In the rows, zero is written as 128.
The same turns and mirrors carry the whole set onto itself, and each row onto the other rows of its family. Which rows share a family with each named row? Give them in list order.
These 40 rows form 5 families of 8 rows each.
zef: [146 122 142 162 134 135 160 117 128 134 127 114 175 128 107]
pok: [124 112 145 142 149 137 152 143 113 123 142 126 143 124 138]
Ludu: [140 119 130 162 134 135 166 113 120 137 120 119 177 131 105]
Pidib: [137 102  92 167 129 126 146 134 118 130 116 121 155 102 137]
vig: [145 119 131 167 134 141 163 112 120 139 117 125 181 126 108]
ranok: [132  99 111 152 142 150 145 142 124 109 152 148 122  87 124]
fusu: [157 111  98 176 131 158 158 111 130 118 122 148 153  89  96]
tuv: [124 116 145 137 141 133 142 144 122 132 150 131 141 119 134]
guva: [141 120 132 161 130 135 161 121 131 147 122 118 176 133 109]
tuta: [145 111 121 163 149 138 149 139 118  86 126 140 156 128  99]
das: [142 104 117 162 155 137 147 139 122  86 123 136 159 124 101]
Losa: [137  99  87 168 131 129 145 136 120 135 120 119 142 104 134]
zor: [140 103 107 160 135 152 140 146 118 120 145 156 124  84 124]
Ludir: [152 110 119 168 150 136 149 140 128  87 117 132 154 122 104]
bika: [130 111 128 151 122 150 155 120 116 161 151 139 147  90 128]
rete: [136  98  91 166 131 128 143 130 127 126 117 127 149 116 138]
rak: [143 104 121 165 153 134 146 142 127  91 120 130 157 121 100]
diso: [136 112  96 163 130 124 150 137 130 139 115 120 150 111 140]
rutig: [136  97 111 155 142 156 146 141 123 107 150 153 128  83 128]
Merak: [161 111 102 183 128 152 158 120 125 120 119 137 159  91  95]
sev: [152 104 101 176 126 153 159 110 130 122 124 150 161  90  95]
Bev: [123 117 141 149 142 130 151 151 116 122 141 131 139 125 136]
pek: [139 110 125 169 149 131 135 145 122  88 119 138 152 120 110]
reg: [159 108 106 173 127 158 154 108 130 128 128 139 162  88  95]
val: [146 113 124 154 120 157 161 120 127 163 150 131 148  90 119]
Buvu: [134 100  90 161 130 128 146 129 121 128 118 123 153 108 142]
zupak: [141 122 150 152 142 163 167 124 118 121 158 144 154 100  97]
kep: [141 114 127 152 118 153 164 121 117 160 145 141 145  89 135]
rasu: [135 112 127 153 121 153 166 114 119 159 145 136 146  90 135]
Vum: [143 124 159 153 143 158 158 124 126 115 151 148 160 107  95]
gom: [142 117 151 154 143 164 166 125 123 118 152 148 152 105  93]
sakul: [140 104 115 160 142 153 142 139 114 105 148 149 124  78 121]
bala: [138 100 117 157 143 153 140 142 123 105 141 153 129  80 128]
Vumu: [125 117 142 140 148 131 153 149 116 127 139 123 141 121 138]
sud: [142 118 133 159 126 134 166 118 123 141 124 117 173 129 102]
Nepo: [148 114 152 156 139 163 151 128 116 112 155 147 150 101  89]
zuviz: [133 109 121 156 126 153 159 113 126 160 144 128 147  85 134]
ranet: [122 110 145 145 144 133 150 142 115 127 146 121 153 127 136]
San: [144 116 156 151 140 163 162 127 127 118 150 149 148 107  93]
bovut: [157 101 106 178 123 156 156 114 128 124 125 147 163  90  92]

The rest of the family of pek: zef, tuv, zor, diso, Merak, val, Nepo
The rest of the family of rutig: pok, Ludu, das, sev, Buvu, rasu, gom
The rest of the family of Ludir: guva, Losa, bika, Bev, reg, Vum, sakul
The rest of the family of ranet: vig, ranok, fusu, tuta, rete, zupak, zuviz

The same turns and mirrors carry the whole set onto itself, and each row onto the other rows of its family. Which rows share a family with each named row? Give them in list order.
These 30 rows form 5 families of 6 rows each.
dubu: [168 136 117 133 104  92 131 138 131 110 113]
zad: [157 134 106 139 136 142 131 103 128 145 118]
Vumel: [170 103 153 145 136 121 114 132 142 127 108]
favo: [167 144 104 144 117 131 141 128 109 127 115]
sukev: [158 133 114 133  99 100 134 144 128 114 111]
zike: [170 104 151 139 138 124 110 128 144 133  98]
genu: [162 107 124 139 140 136 120 111 157 145 116]
Bel: [158 133 111 129 103  99 130 140 124 108 111]
Zasu: [170 145 100 142 119 125 142 128 113 114 117]
poran: [150 133 109 128 137 142 131 100 127 138 123]
kobi: [164 131 115 136  98 101 123 147 136 110 110]
zagef: [164 104 116 128 134 141 130 118 150 147 125]
noz: [163 136 108 126 106 101 127 148 130 114 118]
mopo: [164 107 128 128 128 142 121 113 159 142 118]
Gusi: [173 102 151 141 138 130 111 120 137 127 110]
Bipe: [150 134 102 136 140 143 138 108 131 132 118]
vudaf: [158 106 121 130 137 144 125 117 153 146 110]
Nivem: [147 138  99 133 141 131 131 109 126 138 123]
Fep: [155 119 141 137 125  92 111 136 134 103 105]
Gema: [170 100 148 144 138 120 110 131 149 122 109]
rogo: [159 104 126 137 137 137 128 118 157 148 118]
Kazuk: [175 113 153 144 134 126 105 129 146 122 105]
Nipo: [149 136 107 142 138 139 135 105 130 143 121]
Zizu: [151 132 138 135 127  92 104 134 141 107 108]
Gobol: [159 122 146 134 125  90 109 128 137 115 103]
fifi: [172 143 104 133 124 132 136 129 105 122 119]
kagal: [148 120 145 136 124  96 108 122 143 109 107]
pufom: [167 142  99 136 113 130 138 126 110 127 114]
gunu: [148 123 145 139 122  92 115 133 134 108 106]
fes: [170 147 103 145 120 125 130 136 106 118 112]

The rest of the family of Zasu: dubu, zike, Bipe, vudaf, Gobol
The rest of the family of genu: zad, Bel, Fep, Gema, pufom
The rest of the family of gunu: Vumel, favo, sukev, rogo, Nipo
The rest of the family of Nivem: kobi, zagef, Gusi, kagal, fes

The same turns and mirrors carry the whole set onto itself, and each row onto the other rows of its family. Which rows share a family with each named row? Give them in list order.
These 16 rows form 4 families of 4 rows each.
Boruf: [141 141 135 130 109 124 105 128 130 126 139 102 100 122  96 133 118]
vef: [132 124 109 112 167 120 126 126 131 125 108 102 112 115 120 126 166]
sikof: [150 138 110 134 132 130 112 118 126  86  97  85 131 146 111 123 131]
Rezil: [166 137 133 128 120 142 118 132 138 124 137 102 105 136 100 133 131]
pedut: [168 145 132 104 118 125 119 114 121 116 123 103  96 115  96 129 126]
Sokat: [127 138 122 137 123 118 137 133 134  89 116  86 125 148 118 108 133]
fizi: [136 129 112  94 128  99 125 115 118 127 128 138 120 128 122 130 108]
vokog: [163 149 115 115 106 120 121 118 114 120 133 106 102 115  90 137 127]
rud: [138 133  94 114 142 107 130 107 124 133 104 137 120 135 119 147 115]
Niman: [133 121 113 107 141 130 124 142 128 119 106 129 122 108 125 145 163]
luko: [134 125 124 119 121 126 117 112 121  84 119  85 124 159 104 123 129]
bupuz: [104 135  99 106 132 110 132 107 123 125 106 135 115 140 113 141 130]
damiz: [130 129  95  99 117  94 124 125 113 127 124 135 126 136 121 131 123]
Zako: [129 111 112 115 165 124 132 138 129 116 100 106 112 121 125 116 155]
Gosi: [127 145 121 136 129 119 125 125 129  94 112  80 131 143 115 110 152]
zuz: [115 107 125 116 144 114 111 141 121 121 105 116 117 111 126 131 156]

The rest of the family of damiz: vef, pedut, Sokat
The rest of the family of luko: Rezil, Niman, bupuz
The rest of the family of vokog: fizi, Zako, Gosi

